Named moves come first, each a turn or a mirror and shown by rows before and after it. Which of them, in which order, take the first row of each pair that follows to the second? Write the first one first, as in the answered first pair.
N:
-25,5,-31,-7,-20,-22,-59,-27,-12,16,-1,15,0,31,-17,-17,18,-23 -> 12,21,37,16,10,44,13,13,3,6,8,-42,26,30,25,34,3,8
-3,-38,-23,-36,-9,6,-53,-16,-15,10,1,16,-21,0,-20,-16,5,-1 -> 25,-26,28,-19,13,54,1,13,-3,3,8,-31,-4,0,10,25,-4,25
6,47,25,31,21,-1,37,17,-2,-12,-14,-3,26,5,-7,11,10,3 -> -14,37,-14,20,2,-42,-3,-3,-12,-6,-19,29,13,6,-31,-21,17,-17
15,15,-3,-6,13,-4,5,11,-16,-13,4,4,-2,-19,23,-4,-14,-18 -> 13,15,-10,-8,8,-10,-3,5,-16,-14,3,11,-3,-20,19,-10,-12,-19
Y:
-1,36,27,6,15,-43,-10,4,-25,-58,-21,40,-19,-16,-22,-31,22,21 -> -3,38,33,0,13,-38,-9,10,-11,-59,-26,44,-15,-11,-24,-27,18,25
11,17,5,11,8,-12,26,7,-23,-4,0,1,18,10,0,-5,25,6 -> 17,14,8,7,16,-12,21,9,-25,-9,2,-6,14,10,-4,-7,21,5
-3,-4,-34,3,-20,-12,44,-7,-13,58,-6,6,-20,-24,-8,-23,24,1 -> 13,-15,-34,5,0,-23,33,-9,-29,40,13,-6,-29,-30,-15,-28,24,-5
Q:
34,26,39,28,40,-23,35,11,-21,-46,-8,8,10,-14,-6,0,6,-19 -> 19,42,37,26,24,-30,38,8,-6,-37,-28,32,12,-9,-10,-5,9,-16
-31,25,-6,-22,-3,-31,-10,3,21,14,-31,23,-3,-5,-7,-14,2,-16 -> 10,-18,2,-15,38,-15,-15,0,-19,-7,21,-39,-14,-17,6,-6,-8,-18
23,-8,41,40,23,28,27,41,-8,-14,7,-14,34,13,16,25,-21,4 -> -4,21,36,36,-10,19,32,42,18,2,-27,28,40,19,7,18,-15,8
X:
13,4,9,21,6,0,18,-14,-56,0,20,-30,14,-33,6,1,2,-11 -> -22,1,-10,14,-38,13,10,-27,-34,35,-10,-9,21,-20,13,2,2,-7
-8,33,23,-41,-33,32,23,17,38,24,-39,17,-10,-2,12,49,-13,-9 -> 23,36,44,-48,10,20,23,32,38,-10,-19,8,-16,-7,-4,48,-22,-8
6,-26,-28,-1,-2,-19,-6,-31,-11,-20,9,19,-14,22,-24,-4,-10,30 -> 11,-27,-26,6,5,-20,-3,-30,-19,-27,15,13,-16,19,-21,-6,-8,28
D:
25,-15,26,17,3,24,11,-7,-9,-1,22,-2,-18,-21,17,-10,15,-21 -> 3,-20,0,7,-22,11,-11,-23,-6,15,10,21,-24,-17,8,-24,18,-29
-9,12,-8,-21,-15,16,5,2,30,11,-20,37,33,26,-9,-3,-5,20 -> 13,15,17,-17,7,30,21,17,32,-2,-7,16,35,23,-4,9,-12,27
-6,27,-9,-53,-9,-17,-16,-37,5,18,24,-47,-37,32,-15,6,2,-28 -> 10,51,14,-27,2,-11,24,-24,-8,11,28,-66,-25,20,5,17,11,-26
Pairs:
(two moves a pair)
11,-3,3,-18,15,-29,-11,-20,0,-41,28,20,-2,19,-23,-21,-13,-2 -> -11,14,9,-28,-12,-9,3,-13,34,-21,-1,41,10,31,-18,-7,-15,11 -> Y then Y
22,-10,34,-24,58,42,-8,19,58,0,12,-23,14,-6,32,32,8,22 -> -26,28,10,0,-5,27,11,2,61,43,-37,23,29,-8,49,24,36,15 -> Q then Y
23,-9,45,-23,14,60,6,40,39,6,-9,-41,7,21,5,26,-4,-12 -> 9,-48,-18,-40,4,4,-66,4,4,2,9,-19,-22,19,-29,-18,5,-45 -> N then Q
4,-42,-10,9,10,3,-7,-19,-33,5,23,-39,-5,-11,11,5,9,-10 -> -23,6,2,-25,-3,-17,-13,-2,35,2,-26,37,-2,9,-32,-7,1,2 -> Q then X
7,-1,8,16,1,-42,-2,2,-42,-34,13,9,-13,-15,-10,-10,27,-24 -> -3,12,19,-6,1,-43,-7,14,-6,-37,-6,40,-8,-4,-30,-11,14,-13 -> Y then Q
7,-9,10,-9,7,17,-8,11,25,-3,5,-2,4,8,-9,15,-16,12 -> 9,-2,16,1,11,18,4,14,21,-4,6,-11,8,3,0,18,-11,12 -> X then Y
-10,19,-11,15,-18,10,22,-22,-19,6,-27,-4,24,-6,3,3,3,10 -> -13,3,-17,2,-22,23,10,-25,-11,15,-24,-8,24,1,2,8,-3,15 -> Q then X
-12,-33,-28,-55,-8,-9,-92,-21,26,-10,36,16,-9,2,-54,-1,-14,-36 -> -20,39,37,-39,-27,46,-5,20,89,8,-17,30,31,13,-22,45,-19,6 -> N then Q
14,8,7,15,24,16,20,1,-22,-14,17,-17,5,-3,8,1,-2,14 -> -15,32,-7,8,-9,-4,16,-3,1,-1,-17,30,9,3,-6,-13,5,11 -> Q then N
-1,31,30,6,4,6,39,12,10,-7,-11,21,16,1,7,7,13,9 -> 8,10,15,-22,30,-17,-4,8,12,-27,5,28,-3,7,-27,-7,-1,2 -> D then X
-9,-15,26,11,8,-4,-6,10,-19,-12,10,-28,7,28,0,11,2,24 -> -20,-5,27,-1,-4,-5,-10,14,3,-6,-7,0,12,37,-13,9,-2,30 -> Q then D
12,30,-4,1,1,-35,18,1,4,-27,-20,-11,15,1,-18,-8,42,-47 -> 13,21,-11,3,1,-38,14,-5,-2,-27,-13,-15,12,0,-17,-8,44,-52 -> X then Y
3,56,25,44,35,-29,50,6,-9,5,-28,22,-20,-42,10,-35,-25,-41 -> -17,6,-24,1,22,-42,-25,-25,-3,17,-20,44,-41,-25,-25,-58,-37,-53 -> Q then D
17,-2,53,19,5,57,71,12,14,4,3,-42,15,3,38,16,-3,58 -> -25,-37,-47,-18,-25,-49,-42,-44,-17,6,3,35,-29,3,-31,-64,14,8 -> N then Y
44,35,-12,40,23,-47,31,-5,-55,-6,19,-16,-11,-51,33,-28,39,-36 -> 70,3,34,2,58,31,35,23,-4,-15,34,-58,-2,-27,37,20,-6,6 -> D then N
-24,20,-20,2,-20,-6,-3,-12,15,1,-15,19,-3,-8,11,6,-3,-24 -> 11,-1,3,-1,25,8,1,0,2,-24,19,-25,-7,-15,11,19,-15,-20 -> D then X
-6,12,-1,-7,2,52,6,-6,28,14,1,-10,17,7,24,23,-4,36 -> 3,-10,-12,-2,7,50,-6,-15,4,16,19,-31,12,1,31,21,-2,28 -> D then Q
24,-39,11,-4,18,25,-1,6,-12,-5,29,-31,-10,17,20,12,2,-16 -> 5,13,22,-26,14,-4,4,24,39,-15,-12,35,-5,31,-16,0,0,-6 -> Q then X
-13,-37,-18,-71,8,24,-34,14,4,26,7,-21,3,59,-49,24,-48,20 -> -22,-15,-10,-70,-6,28,-18,20,20,34,-15,-7,11,64,-49,28,-47,27 -> N then Q
6,-19,5,-16,14,6,-26,-1,12,-7,-2,4,-8,10,-16,8,-16,6 -> 5,-22,9,-15,13,17,-20,2,11,-1,0,-6,-6,11,-6,14,-15,11 -> Y then Q
-15,-18,20,-21,-14,28,-11,-21,-20,44,-16,11,19,-7,-4,-15,-28,-2 -> -14,-8,30,-26,-8,26,-8,-14,-7,37,-22,20,21,-3,-11,-16,-30,2 -> X then Y
9,-10,9,13,38,-4,-10,-9,10,-15,27,10,-7,26,-44,11,-8,-8 -> -10,-10,-9,10,16,-16,-18,-24,9,-2,15,27,-9,28,-47,1,0,-17 -> D then D
11,-57,-37,0,14,-28,-27,-19,-12,-19,21,-22,4,2,-7,-10,-20,0 -> 33,-13,18,8,41,-8,22,18,19,-40,12,-27,18,3,-3,13,-28,23 -> Q then D
22,-10,30,21,23,4,35,-13,-19,0,5,3,2,-26,21,-17,-15,-17 -> -12,-11,13,1,-17,18,21,-23,14,30,-23,34,7,-9,18,-17,-19,-7 -> X then X
-11,16,-11,-2,-3,-26,-8,-3,5,-1,-12,28,-19,5,-18,-19,3,-5 -> 8,23,21,20,6,11,34,14,2,-5,-4,-9,-5,-1,15,10,0,7 -> N then X
9,-33,-64,33,-3,-1,-26,-39,-43,-63,42,-40,-13,-15,24,-20,5,-16 -> -6,-50,-78,10,-18,8,-51,-47,-22,-52,33,-23,-16,-2,14,-21,-5,-14 -> X then Y
39,-44,27,8,24,15,13,-43,-6,-30,2,2,-20,-9,23,4,-31,-15 -> 24,-33,7,27,5,-12,10,-57,-27,-22,-4,18,-25,-16,25,-13,-13,-32 -> D then Y
31,-16,20,4,28,26,5,18,-15,-3,-3,-15,-1,8,-3,25,-26,25 -> -10,17,4,16,-24,15,15,9,-5,27,-42,25,7,10,6,17,-7,22 -> X then Q
18,-50,-14,5,29,-18,-49,-1,-30,-5,22,-16,-12,-29,19,-25,38,-12 -> -21,10,-13,23,-18,-33,-15,3,-6,19,-36,40,5,-26,22,-31,61,-7 -> D then Q
-10,-5,19,2,-12,23,-14,-12,-11,4,-10,-3,0,3,9,9,12,-14 -> -5,1,30,-1,-5,28,-9,-4,1,0,-11,-3,4,4,6,11,9,-8 -> X then D
-8,2,-8,-23,-45,-7,-15,-14,22,5,-14,43,5,18,-21,-2,-14,26 -> 27,-35,9,-29,-5,21,-20,-5,10,-13,25,-10,1,16,-13,18,-30,32 -> Q then Y
23,7,29,-6,28,19,18,19,-7,-17,15,-10,2,9,22,4,8,19 -> -12,23,-1,-16,-5,-11,-1,4,8,-1,-19,46,-3,16,2,-19,17,11 -> Q then N
-8,-23,-15,-10,-8,-9,-30,-10,0,6,-1,9,-12,9,-12,-9,-4,0 -> 15,5,17,22,13,-8,19,5,-18,-11,6,-14,-4,-7,10,2,5,3 -> X then D
-20,21,36,10,7,31,27,19,18,13,-13,-19,30,14,13,14,14,17 -> -41,-21,-12,-26,-12,14,-38,-6,23,25,-12,3,14,27,-14,-5,6,5 -> Y then D
-18,1,-23,-8,-8,1,1,-25,1,5,-11,24,4,19,7,13,-2,5 -> -13,13,-13,7,-7,4,21,-18,-5,6,-11,17,8,15,19,17,6,5 -> D then D
0,25,16,20,-2,-7,25,5,-18,-9,-19,8,6,-4,18,9,16,4 -> -4,15,-2,18,-2,-28,4,-6,-31,-10,-11,15,-1,-7,5,-8,21,-8 -> Y then N
-14,-8,-31,16,-13,-33,-8,-22,-38,12,-3,1,-12,-1,13,-24,5,-18 -> -27,-28,-33,-8,-22,-9,-26,-24,-12,25,-9,7,-11,15,7,-14,-12,-5 -> N then D
5,-2,9,45,-51,51,22,1,-35,35,11,-16,30,-26,37,30,23,16 -> 43,-27,14,32,6,27,-4,3,-57,-8,56,-43,5,-35,12,22,14,3 -> Y then Y
31,15,43,3,15,8,22,34,22,-18,15,-29,-5,-19,7,21,17,8 -> 3,2,-9,-25,-5,-42,-40,8,21,-13,3,21,-24,-13,-35,-17,21,-14 -> N then Y
6,-37,-14,11,-9,31,-3,-21,-25,10,37,-35,-4,-4,9,20,-1,9 -> -10,-37,-12,-24,-14,38,-23,-17,23,13,15,-3,-2,17,-14,20,-19,22 -> X then X
-4,-4,26,7,10,24,5,13,13,-17,0,-29,5,18,9,14,-7,18 -> -4,12,31,7,14,12,10,17,20,-24,-10,-13,8,18,1,9,-5,18 -> Q then X
9,-31,-22,-24,15,-19,-45,-14,-6,-15,20,-7,-20,4,-31,-10,-7,-2 -> -14,28,12,-18,-16,1,5,8,47,4,-34,31,5,13,-19,8,-2,22 -> N then Q
0,-24,-14,6,-9,12,3,-17,-13,1,18,-18,9,-3,13,2,2,-10 -> -10,-21,-9,-3,-15,29,6,-16,8,9,3,-11,14,4,14,10,-8,0 -> X then N
-38,-13,-44,-57,16,-1,-28,-13,51,34,-27,29,34,-14,5,33,10,-24 -> -44,18,-39,-20,-1,-7,9,-14,33,46,-41,28,44,-27,29,35,33,-28 -> D then D
-48,39,36,-12,-25,16,4,12,67,10,-44,37,14,16,-22,2,-10,40 -> -18,-19,37,-45,18,33,-39,13,66,-13,-2,-1,-1,24,-35,8,-39,42 -> Y then D
21,5,-17,33,22,-61,-4,-13,-64,-38,16,-25,-8,-28,-19,-28,15,-32 -> -22,41,-25,19,-24,-70,-4,-15,-21,-14,-37,40,1,-11,-32,-35,20,-23 -> Q then X
34,-19,22,47,17,12,27,6,-37,-2,25,-50,21,-22,19,22,-5,12 -> -2,-26,8,-35,5,7,-34,7,51,2,-14,30,16,16,-46,8,-37,31 -> Q then D
-11,12,11,4,-22,23,23,4,20,23,-21,4,15,8,17,21,1,14 -> -19,5,-18,17,-36,-2,10,-14,-14,30,-15,6,5,0,18,2,19,-3 -> Y then N
-14,28,-27,17,-6,-29,-8,-19,-30,-7,-1,-22,-12,-33,12,-22,43,-24 -> -34,34,-15,16,-35,15,13,-14,-3,20,-24,-21,6,-22,34,2,37,-6 -> N then X
11,1,-5,-19,-17,-24,-4,13,19,11,16,0,-47,8,-40,-17,21,-2 -> 3,15,-9,-3,-30,-28,9,9,9,21,11,4,-43,4,-29,-18,31,-6 -> D then D
11,23,33,-3,13,14,30,32,33,-4,-12,7,3,4,-2,13,-12,25 -> -19,-1,-4,-24,-20,3,-11,10,43,18,-25,33,-5,17,-14,1,-10,18 -> Y then D
-18,30,7,-12,-22,24,-8,13,38,-5,-20,-5,9,-1,-20,16,-18,-1 -> -9,26,-7,-17,-3,-11,-31,5,21,-26,-7,5,-6,-6,-41,-4,-12,-16 -> X then N
1,46,23,21,-23,21,40,21,15,25,-7,10,3,10,11,36,-7,13 -> -3,47,13,33,-30,12,41,16,0,28,-8,9,1,6,17,31,2,5 -> X then Y
29,-25,39,15,20,2,21,-10,-45,-36,38,-62,-12,-5,1,20,8,-10 -> 20,-57,19,-24,20,-1,-28,-20,-28,-36,42,-46,-24,10,-28,9,-10,-13 -> D then D
-25,31,-5,11,22,-41,32,61,27,-7,-26,0,-1,34,-5,12,-8,-3 -> 0,-17,-10,1,52,-32,2,52,4,-21,16,-40,-13,30,-8,14,-20,-7 -> D then Q
-34,-14,-20,-4,-23,-3,-13,-16,-13,26,26,-32,2,-15,21,-18,12,-1 -> -43,-1,-12,-37,-20,-5,-26,-7,30,22,7,3,3,3,-7,-22,-3,12 -> Q then X
37,-18,6,11,41,-8,0,-12,-19,-6,-20,-24,-7,-17,12,12,8,26 -> 12,-24,-19,16,5,-12,-11,-28,-27,20,-33,-13,-6,-16,21,4,21,19 -> X then N
15,1,26,7,-5,51,38,13,17,10,2,-33,17,-1,31,34,-12,18 -> -29,-17,-45,-19,-43,-10,-35,-25,9,25,-13,29,-7,4,-10,-19,1,-11 -> X then N
-29,-12,-21,-36,-18,-17,-34,10,13,5,-12,16,-9,16,-30,-12,-7,8 -> -39,17,-21,-1,-40,-27,0,8,-5,17,-26,18,-1,2,-5,-15,16,1 -> D then D
26,-47,3,31,22,40,15,6,16,2,3,2,-13,30,33,24,-13,31 -> 39,-37,5,48,38,18,25,9,-7,-15,14,-5,-20,19,33,15,-5,21 -> N then D
41,23,33,21,25,-45,23,-16,-40,-17,29,-45,12,-36,-15,12,38,-34 -> 31,10,12,-19,33,-70,-22,-19,-17,-26,26,-10,-1,-23,-58,-8,26,-39 -> Y then N
2,-4,43,-2,-6,-5,-2,21,7,0,18,-1,24,25,9,2,7,5 -> -4,-7,36,9,-18,-6,2,15,-4,7,18,-6,25,22,20,1,13,0 -> X then X
16,-6,19,-10,4,37,29,12,1,4,-26,-29,7,0,17,31,-19,-6 -> -14,-14,-33,-18,-28,-10,-18,-17,-16,19,-35,9,-8,-1,-5,-5,-4,-32 -> Y then N
35,-15,23,-12,31,54,14,16,23,-11,20,-23,-6,-9,8,45,-16,2 -> 11,-40,-10,-45,14,42,-31,-2,38,-1,14,5,-18,4,-17,29,-25,-3 -> D then D
-24,33,-29,6,-17,-47,-11,-18,-8,-1,-33,51,-5,-1,-18,-27,0,-15 -> 11,-2,-29,31,15,-38,-7,-23,-64,-13,16,-12,-11,-19,10,-19,4,-26 -> Q then D
3,4,-17,-27,3,-36,-29,13,8,-30,13,-53,-25,-17,-9,-15,17,1 -> 10,16,10,-31,8,-8,-7,29,36,-28,3,-60,-16,-7,-2,7,5,20 -> N then Y
2,16,-14,-2,8,-28,3,-1,-16,-24,7,-5,6,-16,-16,-4,12,6 -> 2,15,-14,4,3,-22,9,-3,-25,-19,10,-14,9,-17,-9,-1,14,4 -> Y then X
-5,35,21,-28,3,16,18,31,28,3,-33,36,11,9,10,31,-11,-2 -> -13,31,4,-39,-7,5,-2,22,27,10,-36,50,6,13,2,22,-9,-8 -> D then N
12,-11,9,-11,21,15,-10,7,14,-13,13,-16,-9,10,-13,7,-12,5 -> -11,-1,-20,22,-21,-4,-1,-13,-21,13,-1,-8,-5,-1,8,-5,17,-13 -> X then D
-32,13,13,2,-34,18,25,5,-9,14,-3,2,24,8,24,27,5,25 -> -28,-36,-10,-33,-17,7,-34,-8,-10,2,25,1,6,17,-6,14,-10,13 -> Y then D
15,31,18,14,27,12,47,23,7,-9,-12,-37,24,3,63,15,-3,39 -> 2,23,-6,31,2,9,43,5,-19,11,-13,-41,23,-3,78,7,12,26 -> X then Y
-33,-4,-16,12,-18,34,3,12,-8,40,0,29,-2,25,-32,-9,-14,7 -> -8,-15,3,19,4,55,19,19,-18,30,20,-5,0,21,-17,7,-21,11 -> N then Q
51,-8,49,-2,68,14,3,18,-5,-44,36,-33,-6,-6,8,25,-19,16 -> 15,-30,-26,5,25,-54,-51,-30,-56,-24,35,1,-27,-16,-8,-25,12,-26 -> N then X
13,40,37,14,42,-12,33,-20,-26,-14,18,3,14,-27,22,-8,46,5 -> -4,20,20,22,15,7,30,-36,-39,12,17,-12,17,-26,44,-3,53,2 -> X then Q
-9,13,18,4,-15,-8,11,11,27,20,-21,13,-6,8,-2,24,10,12 -> -5,4,2,26,-18,-27,9,-3,-12,19,-7,-2,-11,-7,9,14,27,-6 -> Y then Y
-2,12,27,-2,-16,36,29,12,13,2,-3,2,4,-10,7,-1,-1,1 -> -20,6,5,-15,-34,23,5,2,18,14,-14,24,-4,-4,-6,-14,-3,-4 -> X then D
1,-29,-33,-7,-17,-2,-18,-17,-25,22,7,-24,1,-6,2,1,4,-25 -> -5,-25,-26,-2,-29,12,-8,-17,-17,29,-2,-26,8,-4,13,8,5,-18 -> N then D
-34,-5,4,27,-18,62,42,15,22,43,-37,-20,9,-2,55,43,-7,24 -> -2,-32,26,-1,31,73,22,30,39,10,-10,-40,-1,6,33,52,-33,32 -> X then Q
-6,-19,15,-32,21,32,-9,-1,31,-13,-5,-21,2,33,-18,31,-12,27 -> -22,29,21,12,-10,21,38,0,18,4,-32,-9,18,19,11,32,15,20 -> Q then D
8,-8,-23,-24,-3,5,-32,4,3,-25,-43,17,-9,-12,0,8,-21,-37 -> 25,10,-4,10,6,14,7,10,-22,-30,-35,-9,-1,-30,27,18,-8,-36 -> Q then D
2,-20,-20,-7,-3,-35,-23,-7,-40,-11,21,-14,-36,-10,-16,-22,0,-11 -> -21,37,-6,5,-30,-43,14,6,-13,3,-22,29,-22,-8,-12,-18,13,-3 -> D then Q
0,-14,14,6,15,42,23,2,2,5,-6,-27,11,4,18,25,-7,18 -> -18,5,7,10,-9,35,28,0,13,19,-28,-5,16,6,17,19,1,16 -> Y then Q
3,31,11,-12,22,-19,-3,8,10,-30,-2,24,-10,-6,-26,-14,-7,13 -> 12,15,2,21,18,-14,8,-4,-37,-22,19,-16,-11,-23,4,-12,6,-1 -> Q then X
-23,22,6,22,-40,7,24,2,8,22,-21,12,8,3,25,2,14,8 -> 10,27,34,-7,15,-8,14,25,34,-21,-6,16,0,10,-12,-1,-7,17 -> X then X
-1,-25,-32,19,3,-20,5,10,-33,-15,-11,-20,10,-6,10,-9,51,4 -> 12,-25,-20,18,19,-12,9,17,-33,-22,-4,-30,12,-5,11,-5,44,10 -> D then D
13,2,26,18,15,5,27,6,9,-13,-1,-20,8,-3,14,7,1,-1 -> -7,5,11,23,-12,9,29,0,7,5,-14,-12,10,-1,21,7,8,-1 -> X then Q
27,-24,-31,-10,23,-5,19,13,-9,-9,61,-39,-10,9,-8,-28,-10,-31 -> 13,5,-33,22,-5,-5,57,11,-24,9,41,-33,2,-3,17,-26,13,-33 -> D then N
3,-15,26,28,17,23,24,12,-13,-35,7,-32,22,-4,26,3,5,-10 -> -36,-50,-17,-8,-20,28,-29,-11,10,-2,-9,-2,15,16,11,-9,-5,-12 -> X then D
2,-20,-11,37,-18,31,28,-3,-32,28,8,-45,10,-4,40,19,20,-2 -> 1,-43,-43,20,-11,-14,-19,-20,-50,13,22,-28,-12,-4,5,-10,22,-24 -> Y then N
-24,-35,-30,-24,1,12,-45,-9,40,6,16,18,-12,10,-4,-11,-8,-3 -> 11,-36,-16,3,40,-3,-28,-4,-3,-23,52,-19,-19,-11,7,-15,2,-14 -> X then X
9,4,-20,23,6,-39,-9,-7,-37,-19,19,-4,-10,-12,-7,-21,15,-30 -> -15,-5,-39,9,-23,-32,-26,-17,-21,3,3,16,-10,-2,-10,-23,10,-28 -> N then D
-42,13,-28,8,-13,-21,-9,-23,-7,7,-11,54,-6,-15,3,-27,3,5 -> -18,26,21,20,6,33,42,5,13,5,-9,17,16,-13,33,12,-10,31 -> N then X
-23,51,-6,32,-50,-29,34,-4,11,18,-48,38,19,-16,19,-14,25,-6 -> 21,17,-16,36,5,-66,5,-12,-48,-25,10,-1,-7,-36,2,-32,30,-34 -> Y then Y
31,-19,-25,12,31,-40,-28,-4,-36,-15,24,-24,-28,-20,7,-5,23,-15 -> -1,19,-35,5,-2,-65,-30,-4,-7,-4,-18,34,-25,-12,-10,-20,30,-13 -> Q then Y
-15,4,-20,12,-15,-20,-13,-23,-26,25,-3,9,8,-13,10,-30,20,-17 -> -12,-8,-24,-2,-8,-21,-29,-26,-22,20,1,10,5,-7,0,-33,16,-17 -> Y then X
14,8,34,15,24,45,19,29,25,-2,0,-50,26,11,7,-3,-21,15 -> 7,-31,-11,30,4,32,-11,-5,-26,17,21,-68,12,2,20,-18,-4,-9 -> D then Q
